Here are some rows, each followed by its group. Groups can overlap.
(0.30, 1.48, -0.36, 0.90, -0.15, -0.94, 1.25, -1.36, -0.87, -1.18, 1.36,
 -1.82, -0.14, 0.16, 0.87, 0.75, -1.47, -1.31, -0.57, 2.26, 0.47, -0.61,
 0.32, -0.80) 0
(-0.50, 0.06, -1.11, -1.10, -0.44, 0.44, -0.08, -0.33, 1.13, 0.06, -0.09,
 -0.43, -0.79, 0.18, 1.17, -0.72, 0.75, 0.61, -1.41, 0.07, 2.05, -1.17,
 -0.40, 0.78) 1
(0.10, -0.59, -0.73, 1.12, -1.59, -0.06, -1.43, -0.56, 0.19, 1.21, 1.19,
 -1.92, 0.09, 0.27, -1.07, 0.58, -0.19, 0.38, -0.51, -0.54, 0.85, -1.26,
 0.77, 0.77) 2
(-0.62, 0.05, -0.58, -0.84, 0.39, 1.61, 0.64, -0.79, 1.16, -1.17, -0.76,
 -0.27, 0.69, 0.01, 1.30, -0.71, 0.45, -0.22, 0.74, -0.91, 0.74, -1.37,
 -0.72, -0.25) 3
(-1.50, -0.17, 0.01, -1.90, -0.34, 1.67, -0.87, 0.53, 0.53, 0.69, -1.71,
 0.87, -0.31, -1.47, 0.03, -0.24, 1.00, 0.78, 1.76, 1.10, 0.37, -0.28,
 0.68, 1.40) 4
(-0.38, -1.10, 0.32, 0.41, 0.37, 0.00, 0.97, 0.10, -0.86, 0.26, -0.83,
 -0.28, 0.31, -1.16, -0.43, 0.12, -1.04, 0.20, 1.40, 1.13, 1.18, 0.18,
 0.73, 1.43) 4
(0.06, -0.75, -0.52, 1.55, -1.27, 0.31, -1.63, -1.52, -0.17, 1.34, -1.20,
 -0.36, 1.29, 0.85, -1.41, 1.22, -0.41, 0.69, -1.23, -0.59, -0.28, 0.69,
 1.13, 0.31) 2
(-0.59, -1.42, -0.22, 0.89, -1.83, -0.08, -0.35, -0.25, 0.48, 0.92, -0.49,
 0.85, 0.19, -2.12, -0.73, -0.66, 0.32, -0.21, -0.20, -1.02, 0.15, 0.09,
 0.93, 0.54) 2
(-0.08, -0.87, -0.29, -0.60, 0.41, -0.18, -0.13, 1.19, -0.10, 0.56, -0.95,
 0.70, 0.20, 0.54, -0.71, 1.09, -0.38, 0.47, -0.59, 0.02, -0.60, 0.06,
 0.94, -1.38) 5
(0.24, -1.11, 0.70, -0.31, 1.34, -0.22, 0.49, -0.45, -1.44, 1.06, -1.31,
 -0.41, -0.72, 0.58, -1.24, 1.56, -0.11, -1.57, -0.84, -0.64, -0.06, 0.51,
 0.76, 0.11) 2
(1.64, -0.04, -0.63, 1.43, -1.72, 0.06, -1.60, -1.39, -0.11, -0.85, 0.25,
 -1.08, 0.10, -0.42, 1.29, -1.63, 0.14, 0.76, 0.53, -1.32, -0.98, 0.03,
 1.25, 0.01) 3
(-1.43, 0.44, 0.08, -1.38, 0.78, 2.06, 0.18, -0.63, 1.48, -0.46, -0.21,
 1.31, -0.45, -0.31, 1.54, -0.76, 1.26, -0.44, 1.18, -1.27, 0.23, -1.12,
 -0.84, -0.19) 3
(-1.46, 1.43, 1.34, -0.41, 0.44, -0.82, 0.32, -0.62, 1.68, -1.56, 0.23,
 1.08, 0.13, -0.46, 0.65, -0.13, 0.85, 0.40, -0.27, 1.75, 0.78, 0.05,
 -0.95, -1.53) 0
(-1.15, 0.22, 0.09, -1.26, -0.51, -0.38, -0.10, 1.09, 0.88, 1.14, -0.15,
 1.38, 0.47, -1.94, -0.21, 0.01, 0.73, 0.14, 0.33, -0.46, -0.42, -0.11,
 0.79, -1.03) 5
(-0.40, 1.26, 0.83, 0.86, -0.08, -0.05, 1.09, 1.68, -0.10, -1.12, 0.91,
 1.13, 0.40, 0.67, -0.53, -0.35, -1.35, -0.52, -0.05, -0.42, -2.13, 0.40,
 -0.83, -0.16) 6
(-0.50, 1.25, -0.41, 0.57, 0.07, -0.31, 1.04, -1.36, -1.75, -0.96, -1.02,
 -0.30, -0.51, -1.78, 1.00, -0.95, -1.59, -0.89, -1.28, 2.42, 0.41, 0.16,
 0.59, -0.11) 0
(0.55, 0.46, -0.83, 1.27, -1.72, 0.22, -0.90, 1.05, 0.08, 0.71, 1.91,
 -1.71, 0.00, -0.01, -0.14, -0.20, -0.15, 0.74, 0.23, -0.17, 0.05, -1.25,
 0.22, -0.85) 5
(-0.92, 1.35, 0.36, -0.53, 0.19, -0.06, 0.36, -1.34, 1.36, -0.90, -1.15,
 0.89, 0.30, 0.74, 1.40, 0.68, 1.51, 0.04, -1.12, 1.92, -0.65, 0.86,
 1.09, -0.74) 0
(0.45, 1.06, -0.90, 0.92, -1.42, 0.55, -1.02, -1.52, -0.28, -0.80, -0.06,
 -0.07, 0.60, 0.11, 1.57, -1.97, 0.31, 1.34, 0.29, -0.99, -0.41, -0.74,
 0.19, 0.10) 3
(0.13, -0.23, 0.26, -1.14, 0.39, 1.29, -0.50, -1.53, 1.16, -0.28, 0.56,
 -1.28, 0.79, 1.00, 1.39, 0.86, -0.30, -0.07, 0.62, -1.47, 0.60, -1.32,
 0.33, -0.19) 3
(-0.68, -0.21, 0.21, 0.98, -0.35, -1.71, 1.60, 0.94, -0.65, 0.77, -0.15,
 -0.22, 0.70, -2.09, -0.20, -1.01, -1.72, -1.15, 2.33, 0.73, -0.43, -0.38,
 0.43, 1.83) 4
(-0.03, -0.30, -0.43, 1.07, -0.92, 0.45, -1.16, -0.66, -0.55, 0.87, 0.88,
 -1.24, 0.24, 0.21, 1.58, -0.13, 0.15, 0.03, -1.18, 0.03, 0.75, -1.11,
 0.26, 1.54) 1
(-0.88, -0.80, 0.34, 0.41, -0.95, 0.75, -1.56, 0.32, -0.05, 0.43, -0.18,
 1.44, 0.21, 0.84, -0.39, 1.00, -0.02, 2.12, -0.38, -0.09, -0.16, 0.64,
 0.80, -0.85) 5
(1.14, -0.53, -0.18, -1.23, -0.33, 0.48, -0.33, -0.03, 0.67, 0.12, 0.29,
 -1.46, -0.74, 0.18, 1.59, 0.01, 0.89, -0.01, -0.65, -0.34, -1.56, 0.62,
 -0.09, 1.08) 1
(0.07, 0.16, -0.14, -1.26, 0.99, -0.74, -0.61, -1.61, -0.25, -0.82, -0.54,
 -0.22, 0.49, 1.20, 1.08, 1.74, -0.16, 1.07, -0.05, -1.02, 0.31, 0.80,
 1.05, -0.16) 3
(0.07, 0.05, -0.25, 2.27, -1.45, -0.14, -0.31, 1.39, 0.71, -1.52, -0.01,
 -2.43, 0.38, 0.28, -0.95, 0.56, 0.66, 0.75, -0.51, -0.35, 0.17, -0.73,
 0.23, -1.50) 6
(-1.21, 0.19, 0.93, 0.41, 0.28, -0.69, 0.98, 0.59, 0.06, 0.79, -1.17,
 0.83, 0.40, -0.83, -0.22, 0.48, -1.15, 0.93, 2.73, 0.51, -0.04, -0.34,
 0.09, 0.98) 4
(-1.49, 1.34, 1.34, -1.61, 1.16, -0.06, -0.24, 0.89, 0.89, -0.30, 0.38,
 0.71, 0.07, 0.84, -1.00, 1.39, 1.54, 0.69, 0.35, -1.08, 0.62, -1.59,
 0.27, -1.83) 6
(0.65, 0.89, 0.55, -1.46, 0.93, 0.01, -1.00, -2.07, -0.80, -0.86, 1.06,
 -0.14, -1.41, 1.04, 1.09, 0.30, 0.57, -0.18, 0.57, -0.95, -0.81, 0.60,
 0.41, -0.32) 3
(0.32, -0.43, 0.40, 0.35, 0.07, -0.66, 1.07, 0.62, -1.63, 0.48, 0.20,
 -0.13, -0.21, -0.21, 0.15, -1.84, -1.82, -0.55, 1.98, 1.10, -1.26, -0.40,
 0.01, 2.26) 4
(0.81, -1.13, -0.11, 0.75, -0.94, 1.40, -0.42, -0.60, -0.11, 1.12, 0.45,
 -0.26, 0.47, 0.79, -0.78, -0.14, 0.60, 0.67, -0.31, -0.97, -0.90, 0.97,
 -0.34, 0.63) 2
(-1.62, 0.61, 0.31, 0.92, -0.46, 0.58, -1.28, -1.79, 0.34, -0.54, -1.93,
 1.01, 1.03, -1.48, 0.72, -0.05, 0.24, 1.43, -0.97, 1.84, 1.19, 0.20,
 0.37, -1.33) 0
(0.07, -0.87, -1.02, -1.13, 0.75, -0.09, -0.25, 0.10, -0.77, -0.09, -0.40,
 -0.26, 1.05, 1.46, -0.84, 1.13, -0.67, 1.37, -1.58, 0.38, 0.79, 0.59,
 1.14, -1.14) 5
(0.06, -0.66, -0.40, 1.80, -1.43, -0.01, -0.82, -0.41, 0.12, 1.16, -1.86,
 -1.19, 0.30, 0.94, 1.65, 1.44, 0.16, 0.02, -1.19, 0.00, -0.04, 0.19,
 0.65, 1.15) 1
(0.84, -1.16, -0.55, 1.67, -0.77, 0.62, -0.92, -1.17, -0.24, 1.79, 0.09,
 -1.07, 0.74, 0.50, -1.46, -0.07, 0.15, 1.11, -0.78, -0.42, -0.75, 1.16,
 -0.35, 0.35) 2
(2.10, -0.63, 0.31, -0.27, 1.59, -1.37, 0.55, 1.10, -0.87, -1.27, -0.56,
 -1.11, -1.44, 0.37, -0.73, 0.77, 0.66, -2.10, -0.40, -0.36, -0.61, 0.83,
 -2.00, -0.61) 6
(-0.78, -1.24, -0.17, 1.63, -1.59, 0.34, -0.75, -0.54, 0.04, 1.34, -2.26,
 0.06, 0.21, -2.17, -1.03, -0.14, 0.64, -0.24, -0.37, -0.64, -0.30, -0.52,
 1.00, 0.37) 2
(-0.99, 1.08, 0.41, -0.36, 0.77, -0.04, 0.39, 0.25, -0.03, 1.18, -0.85,
 0.67, -0.89, -2.37, 1.70, -0.81, 0.13, -1.39, 0.65, -0.85, -0.66, -0.42,
 0.52, 0.80) 1
(0.14, 1.11, 0.44, -0.38, 1.12, -0.36, 0.13, 0.94, 0.52, -0.77, -0.33,
 -1.86, -0.24, 0.53, -0.71, 1.69, 0.96, -0.25, -0.16, -0.35, 0.74, -1.27,
 0.48, -1.29) 6
(-0.92, -0.26, 0.10, -0.92, 0.38, -0.12, -0.25, 0.90, 0.13, 0.84, -0.62,
 0.78, 0.37, -1.85, -0.51, -0.60, -0.39, 0.57, -0.62, 0.01, 0.69, -0.06,
 0.99, -1.35) 5
(0.47, 0.04, -0.30, 1.27, -1.14, 0.27, -0.12, 0.82, 0.11, 1.03, -0.08,
 -0.23, 0.90, -0.34, -0.09, -1.41, -0.44, 0.96, 1.93, 1.10, -0.75, -0.68,
 0.01, 1.18) 4
(-1.10, -1.12, -0.27, 1.10, -1.44, 0.09, -1.08, -0.41, 0.07, 0.18, -0.99,
 0.68, 1.50, 0.23, 1.36, -0.22, 0.47, 1.53, -1.08, -0.06, 1.09, -1.03,
 -1.16, 1.13) 1
(-0.61, -0.03, -0.37, -2.05, -0.46, 1.71, -0.51, -0.70, 1.31, 0.77, -0.63,
 0.78, -0.41, 0.67, 1.41, 1.02, 1.07, 1.09, -0.22, -0.64, -0.71, 0.19,
 0.87, 0.96) 1
(1.50, -1.71, 0.63, -0.88, 0.88, 0.93, -0.02, 0.26, 1.20, 0.92, 0.49,
 -0.32, -0.81, 0.10, -1.20, 0.36, -0.82, -2.13, -0.46, -0.38, -0.26, 0.40,
 -2.16, 0.80) 2
(1.94, 0.43, 0.57, -0.77, 0.55, -0.02, 0.65, 0.88, -0.99, -0.69, -0.39,
 -0.25, -0.80, 0.51, -0.59, 0.41, 0.77, -1.09, 0.07, -0.52, -1.01, 0.70,
 -1.80, -0.66) 6
(0.33, -0.96, -0.47, -0.29, 1.28, -0.17, 0.13, 1.12, -0.18, 0.94, 0.43,
 -2.23, 0.03, 0.30, -0.43, 1.01, 0.30, -0.01, -0.88, 0.15, 0.79, -1.45,
 0.22, -0.53) 5
(0.39, 0.83, -0.38, -0.96, -0.13, 0.97, 0.10, 0.46, 2.22, 0.31, 0.05,
 -0.82, -0.17, -0.12, 1.33, -1.23, 0.02, -1.24, -0.41, -0.11, -1.07, -0.46,
 0.75, 1.04) 1
(0.91, 0.84, 0.40, -0.17, 1.48, -0.69, 0.65, -1.66, -0.95, -0.88, 0.42,
 -3.00, -0.95, -0.12, 0.73, 0.27, 1.53, -1.38, -1.19, 2.11, 0.68, 0.40,
 0.35, -0.63) 0
(0.82, 0.24, 0.05, 1.04, -0.85, -0.79, 2.11, 0.05, 0.45, 0.69, 0.65,
 -0.68, 0.76, -0.03, 1.46, -1.67, -1.20, -0.63, 0.36, -0.64, -0.92, -1.22,
 0.35, 1.35) 1
(-0.23, 1.14, 0.52, -0.01, 0.65, 1.02, 0.30, 0.22, -0.09, 1.35, 0.80,
 -1.25, -0.22, 0.18, 0.00, 0.59, 0.82, 0.11, 1.83, 1.01, 0.45, -1.59,
 -0.10, 1.37) 4
(-0.10, -0.37, -0.50, 1.34, -2.07, 0.78, -0.87, -0.48, 0.50, 1.31, 0.91,
 -0.53, 0.32, 0.36, -1.30, 0.75, -0.16, 0.76, -0.05, -1.23, 0.17, -1.13,
 0.67, 0.19) 2
(-0.53, 0.54, 0.21, -0.76, 0.72, -0.76, 0.13, 1.13, -0.71, -1.13, -0.36,
 0.54, -0.83, -0.30, -0.88, -0.46, 0.35, -1.36, -0.38, -0.42, 0.97, -0.87,
 -0.70, -0.92) 6
(-1.01, 0.99, -0.10, -1.25, 0.88, 1.73, 0.36, -0.86, 1.52, -0.66, -0.53,
 0.74, -0.06, -0.34, 1.43, -0.89, -0.08, -0.17, 1.01, -1.28, -0.08, -1.57,
 -1.32, -0.60) 3
(1.14, -0.25, -0.05, 1.17, 1.38, -1.16, 1.62, 0.77, -1.19, -1.02, -0.83,
 -0.92, 0.29, 1.01, -0.88, 1.52, -1.80, 0.06, -1.04, -0.32, 0.41, 0.84,
 0.43, -1.22) 6
(0.51, -0.01, 0.28, -0.40, 1.36, -1.18, 0.42, 1.57, -0.61, -1.96, 0.34,
 -0.10, -1.19, 0.47, -0.79, 0.82, -0.16, -1.53, -0.51, -0.45, -0.25, 0.66,
 1.02, -1.35) 6
(-0.70, 0.18, -0.04, -0.92, -0.06, -0.63, 0.03, 0.46, 0.67, 0.82, -2.03,
 -0.28, 1.30, -1.63, -0.77, 0.77, -0.10, 0.38, -0.19, -0.13, 0.09, -0.43,
 0.63, -1.05) 5
(0.32, 1.52, 0.37, -1.08, 0.78, 0.13, -0.01, -1.83, 0.97, -0.64, 0.09,
 1.60, 0.24, 1.34, 0.61, 0.56, 1.27, 0.98, -0.85, 1.69, 0.65, 0.56,
 -1.90, -0.89) 0
(-0.36, 0.76, 0.48, -0.37, 0.48, 0.01, 0.00, 0.21, -0.24, -1.62, 1.78,
 -0.68, -0.40, 0.08, 0.79, -0.04, 0.84, 0.54, -0.74, 1.78, 0.72, -0.12,
 0.50, -0.62) 0
(-1.08, 1.28, -0.20, -1.60, -0.43, 1.61, -0.87, -1.41, 0.94, -1.17, -0.94,
 0.73, -0.51, -1.01, 0.69, 0.05, 1.03, 1.36, -0.44, 1.77, 1.05, -0.19,
 0.67, -0.75) 0
(-0.13, 0.08, 0.52, -1.24, 0.12, -0.70, -0.34, 0.84, 0.44, -0.05, -0.28,
 0.37, 0.84, 0.62, -0.15, 1.40, -0.51, 0.66, 2.14, 0.69, -0.18, 1.00,
 1.20, 1.79) 4
(-0.80, -0.09, 0.11, 1.26, -1.35, -0.10, -0.85, 1.63, -0.11, -1.70, 0.33,
 0.75, -0.17, -0.69, -0.80, -1.05, -0.14, 0.25, -0.50, -0.36, 1.16, -0.78,
 -0.95, -0.80) 6
(-0.26, -0.40, 0.02, -0.97, 0.16, -0.65, -0.08, 1.24, 1.19, 0.74, -0.71,
 0.26, 1.11, 1.44, -0.76, 1.56, -0.16, 1.48, 0.23, -0.44, -0.09, 0.06,
 0.94, -1.43) 5
(-1.30, -0.06, 0.27, -0.56, 1.37, 0.03, 0.58, 1.02, -1.80, -1.34, 0.06,
 1.64, -1.37, -2.10, -0.99, -1.13, 0.10, -1.16, -0.48, -0.51, 0.63, 0.15,
 0.87, -0.72) 6
(2.01, -0.43, 0.38, 0.11, -0.03, -0.81, 0.27, -1.39, 1.29, -0.69, 0.44,
 1.06, 0.30, 1.28, 0.70, 0.39, 1.42, 2.12, 0.99, -1.63, 0.58, 0.71,
 -1.15, -0.70) 3
(-0.53, -0.52, 0.51, 0.76, -0.75, -0.06, -0.73, 1.12, 0.55, 0.20, -0.11,
 0.80, 0.73, 1.14, -0.66, 1.16, -0.87, 1.01, -0.44, -0.18, 1.00, 0.47,
 1.53, -1.41) 5
(0.66, 1.48, 1.17, -0.52, 0.23, 0.62, -0.09, -0.96, 0.52, -0.99, 0.84,
 0.26, 0.32, 0.11, 1.03, -0.40, 1.16, 0.15, -0.02, 1.58, -0.98, 0.67,
 -0.03, -0.64) 0
(1.63, 0.79, 0.80, -0.79, 1.13, -0.30, 0.40, -1.70, -0.04, -1.36, 1.23,
 0.86, 0.72, 0.27, 0.94, -0.26, 0.56, -0.25, -0.92, 1.89, 0.54, 1.16,
 -1.55, -0.65) 0
(-0.38, -0.39, -0.24, 0.82, 0.79, -0.94, 1.18, 0.65, -1.46, 0.63, 1.10,
 0.99, -0.42, -0.42, -0.36, -1.30, -2.05, -0.33, 1.38, 1.85, 1.48, -1.06,
 -0.40, 1.52) 4
(-0.44, 2.02, 0.37, -0.04, 0.84, 0.86, 0.08, -1.26, 0.16, -0.64, 0.95,
 -1.19, -0.40, 0.87, 0.65, 1.20, 0.30, 0.76, -0.62, 2.00, 0.83, -1.68,
 0.15, -1.16) 0
(-0.91, -0.10, 0.04, -0.27, 0.31, -0.50, 0.22, -0.16, 0.06, 0.20, -0.65,
 0.66, 0.66, -1.26, 1.57, -0.22, -0.46, 0.05, -0.87, -0.51, 0.15, 0.28,
 0.48, 0.83) 1
(-0.42, 0.56, 0.76, -0.16, 1.15, -0.01, 0.96, 1.15, -1.84, -1.29, -0.52,
 0.34, -0.67, 1.28, -0.16, 0.00, 0.27, -2.15, -0.55, 0.02, -2.23, 0.21,
 -1.72, -0.67) 6
(0.38, -0.28, -0.62, 1.23, -1.33, 1.36, -0.89, -0.31, -0.65, 0.72, 0.06,
 -0.41, 0.17, -0.48, 1.66, -2.44, -0.05, 0.34, -1.36, -0.14, -0.68, -0.48,
 -0.11, 1.85) 1
(-0.74, -0.80, 0.22, 1.79, -1.31, 0.30, -1.62, -0.46, 0.37, 0.05, -0.17,
 0.62, 0.44, -1.46, -1.47, -0.38, -0.75, 0.99, -0.46, -0.97, 0.97, 0.41,
 0.86, 0.09) 2
(-0.38, 1.27, 0.26, -0.40, 0.41, 0.00, 1.32, 2.04, -0.22, -1.58, -1.18,
 0.65, -1.09, -2.59, -0.30, -1.24, 0.78, -1.81, 0.47, -0.44, -0.71, -0.08,
 0.63, -0.58) 6
(-0.13, -0.15, -0.61, 1.02, -1.19, -0.20, -0.77, 0.74, 0.09, -0.93, -1.00,
 -0.19, 0.06, 0.71, -1.19, 1.63, 0.22, 0.52, -1.00, -0.13, 0.17, 0.41,
 1.17, -0.98) 6
(0.18, -0.16, -0.53, -0.04, 0.48, 0.66, -0.09, 1.08, -0.93, -0.04, 1.16,
 0.85, 0.75, 1.01, 0.03, -0.42, -0.26, 0.93, -0.83, 0.28, -1.67, 0.84,
 -1.14, -1.03) 5
Group 1 spreads out most along one direction. Which 3 other groups' directions of most spread are closest to that one, closest first?
6 2 5
Which 4 groups are nearest to each row below, nearest first, going by the distance to the centre of the group?
(0.86, -0.60, 0.04, -1.66, -0.30, 0.88, -0.18, 1.74, 1.35, 0.20, 0.32,
 0.71, -1.11, 0.48, -0.79, 0.41, 0.83, 0.53, -0.41, -0.13, -0.02, 0.86,
 -1.71, -1.82): 5 6 3 2
(-1.08, -1.87, 0.48, 1.32, 1.29, -1.21, 1.26, -1.08, -0.99, 0.93, -1.18,
 -0.09, -0.50, -0.01, -1.74, 0.63, -2.01, -0.36, -1.19, -0.41, 0.95, -1.38,
 -1.43, -0.64): 2 6 5 4
(-0.76, -1.17, -0.03, 1.42, -1.12, -0.20, -0.96, -0.77, 0.17, 1.29, -0.51,
 0.95, 0.68, -0.33, -1.51, -0.40, -0.29, 0.81, -0.34, -0.98, 0.36, -1.39,
 -1.30, -0.38): 2 5 1 3
Which 3 other groups have their centres nearest to the centre of group 1, nearest first?
3 2 5
Which 5 groups are nearest to each row below, nearest first, going by the distance to the centre of the group?
(1.81, 1.14, -0.30, -0.65, 0.91, 0.36, 1.14, 1.03, -1.47, -0.90, -0.25,
 0.53, -0.75, 0.83, 0.05, -0.44, 0.74, -1.08, -0.54, -0.37, -0.41, 0.38,
 -2.57, -0.36): 6 3 0 1 5
(-0.51, -0.70, -0.41, -1.09, -0.19, -0.97, 0.01, 0.57, 1.18, 1.43, -0.62,
 0.09, 0.85, 0.69, -0.75, 1.19, 0.09, 1.43, -0.41, -0.33, -0.38, 0.78,
 1.80, -1.45): 5 2 6 1 3
(-0.70, 1.80, 0.85, -1.21, -0.49, 0.17, -0.51, -1.34, 1.63, -1.12, 1.49,
 3.19, 0.89, 1.14, 0.80, -0.11, 1.38, 0.82, -0.06, 1.36, -1.88, 0.72,
 -0.21, -0.80): 0 3 5 1 6
(1.08, -0.66, 0.86, -1.30, 1.02, 1.48, -0.60, -0.45, 0.46, -0.12, 1.30,
 1.01, -0.03, 0.74, 1.31, -0.05, -0.75, -0.02, -0.81, -0.35, 0.34, 1.14,
 -1.58, 1.11): 3 1 0 5 2
(0.55, 1.91, -0.15, -0.81, 0.47, 0.03, -0.39, -1.43, 0.22, -1.01, -0.27,
 -0.65, 0.94, 0.82, 0.64, 0.82, -0.37, 0.84, -0.66, 1.96, -0.97, 0.25,
 0.24, -1.30): 0 3 5 6 1
(-0.13, -0.28, 0.31, -0.71, 1.50, -0.46, 0.35, -0.81, -0.91, 0.95, 1.61,
 -1.41, -1.69, 0.14, 1.44, -0.06, 0.48, -0.66, -0.87, -0.39, 0.62, -1.17,
 0.39, 0.66): 1 3 0 6 5
(0.35, -2.15, 0.18, 1.73, -1.12, -0.24, -0.49, -0.84, 0.02, 0.50, 0.77,
 -2.73, -0.11, -0.04, -1.16, 0.21, 0.55, 0.12, -0.71, -0.42, 1.06, 0.40,
 0.14, 0.39): 2 1 5 6 3
(-1.55, -1.54, -0.84, 1.03, -1.45, -0.63, -1.50, -1.67, 0.64, 1.30, -0.73,
 1.22, 1.17, 0.74, -2.15, -0.48, 0.08, 1.71, -1.41, -0.89, 1.95, -1.13,
 -0.47, 0.09): 2 5 1 3 4
(-0.85, -2.18, -0.71, 1.44, -1.44, -0.27, -0.91, -1.25, -0.14, 0.96, -0.43,
 0.06, 0.21, 0.20, -1.61, 0.60, 0.16, 0.86, -1.24, -0.85, 0.92, -1.14,
 -1.14, 0.23): 2 5 1 3 6
(-1.22, -0.77, 0.14, 0.83, -1.21, 0.42, -1.42, -0.86, 0.86, 1.66, -0.06,
 2.13, 0.87, -0.21, -1.31, -0.61, -0.24, 1.35, 0.07, -1.22, 0.61, -1.30,
 -1.13, -0.07): 2 5 1 3 4
(-0.59, 1.52, -0.16, 0.72, -1.99, -0.11, -0.27, -1.01, 1.22, -1.15, -0.56,
 0.38, 0.59, -2.06, 0.89, -0.71, 0.50, 0.98, -0.04, 1.47, 0.12, 0.10,
 1.16, -0.32): 0 1 3 5 4
(-0.91, 1.34, -0.29, -0.01, 0.44, -0.32, 0.67, -1.35, -1.39, -0.66, -0.80,
 0.13, -1.31, -2.29, 0.91, -1.29, 0.56, -2.02, -0.74, 2.00, -0.27, -0.49,
 0.29, -0.54): 0 6 1 4 3
Which 4 groups are nearest to each row below, nearest first, going by the distance to the group's nearest row?
(-0.79, -2.02, -0.86, 1.48, -0.92, 0.46, -0.59, -1.16, -1.66, 0.81, -0.40,
 -0.08, -0.23, 0.11, -1.28, -0.79, -0.51, -0.13, -1.58, -0.36, 1.16, -1.51,
 -1.20, 0.88): 1 2 6 4
(-0.40, 0.16, 0.01, -0.92, 0.48, 1.75, -0.68, 1.47, 1.42, -1.31, 0.98,
 -1.29, -0.13, 0.02, -1.07, 0.93, -0.61, 0.44, -0.07, -0.68, 0.52, -0.54,
 0.57, -0.77): 6 5 3 0
(0.96, -0.11, -0.25, -1.19, -0.85, 0.07, 0.16, 1.32, 0.97, -1.35, -0.26,
 -0.91, -1.14, -1.06, -0.88, -2.14, 1.88, -0.24, -0.48, -0.15, -1.59, -0.45,
 0.21, -1.12): 6 1 5 0
Which 3 other groups have their centres nearest to the centre of group 4, nearest first?
1 5 2
Which 4 groups are nearest to each row below, nearest first, going by the average distance to the group's rows?
(-0.77, -0.16, -0.74, 1.24, -0.96, -0.12, -1.60, 0.48, -0.15, 1.29, 0.67,
 -1.22, 0.80, 1.33, -0.41, 0.70, -0.06, 1.53, 1.31, 1.16, 1.72, -1.22,
 0.30, 1.55): 4 2 5 1
(1.05, -2.86, -0.62, 1.37, -1.70, 0.12, -0.64, -0.59, -0.58, 0.74, 0.30,
 -1.98, 0.31, 0.29, -1.45, -0.44, 0.62, -0.40, -0.80, -0.61, -0.66, 0.78,
 0.62, 1.15): 2 1 5 4
(-0.77, -0.27, 0.94, -0.20, 0.23, 0.06, 0.61, -0.45, 1.22, -0.74, -1.26,
 0.52, 0.74, -1.98, 1.01, 0.44, 1.54, 1.10, 1.16, -1.55, 0.46, -0.25,
 0.78, -0.32): 3 5 1 4
(-1.35, 0.06, 0.10, 0.76, -0.07, -1.26, 1.17, 0.84, -0.67, 0.83, -1.75,
 -0.02, 0.41, -1.36, -0.20, 0.15, -1.77, -0.74, 1.77, 1.01, 0.22, -0.08,
 0.56, 1.34): 4 5 1 2
(0.23, 2.12, -0.27, -0.71, 0.79, 2.00, -0.34, -0.54, 0.99, -1.26, 0.81,
 -2.33, -0.62, 0.01, 2.50, 0.58, -0.51, -0.95, 0.68, -1.12, 0.48, -1.07,
 0.65, -0.32): 3 1 0 6
(-0.52, 0.44, -0.26, 0.93, -1.43, -0.02, -0.94, 1.68, 1.02, 0.49, 1.35,
 -0.90, 1.06, 0.35, -0.54, 0.73, 0.05, 0.79, -0.03, -0.63, 0.66, -1.10,
 0.16, -1.54): 5 2 6 1
(-0.40, 0.38, 0.45, 0.26, 0.39, -1.05, 1.53, 0.82, 0.10, 0.68, -0.87,
 -0.66, 1.53, -1.85, 0.00, 0.13, -1.16, -0.68, 2.35, 0.99, 0.07, -0.70,
 0.54, 1.64): 4 1 5 2
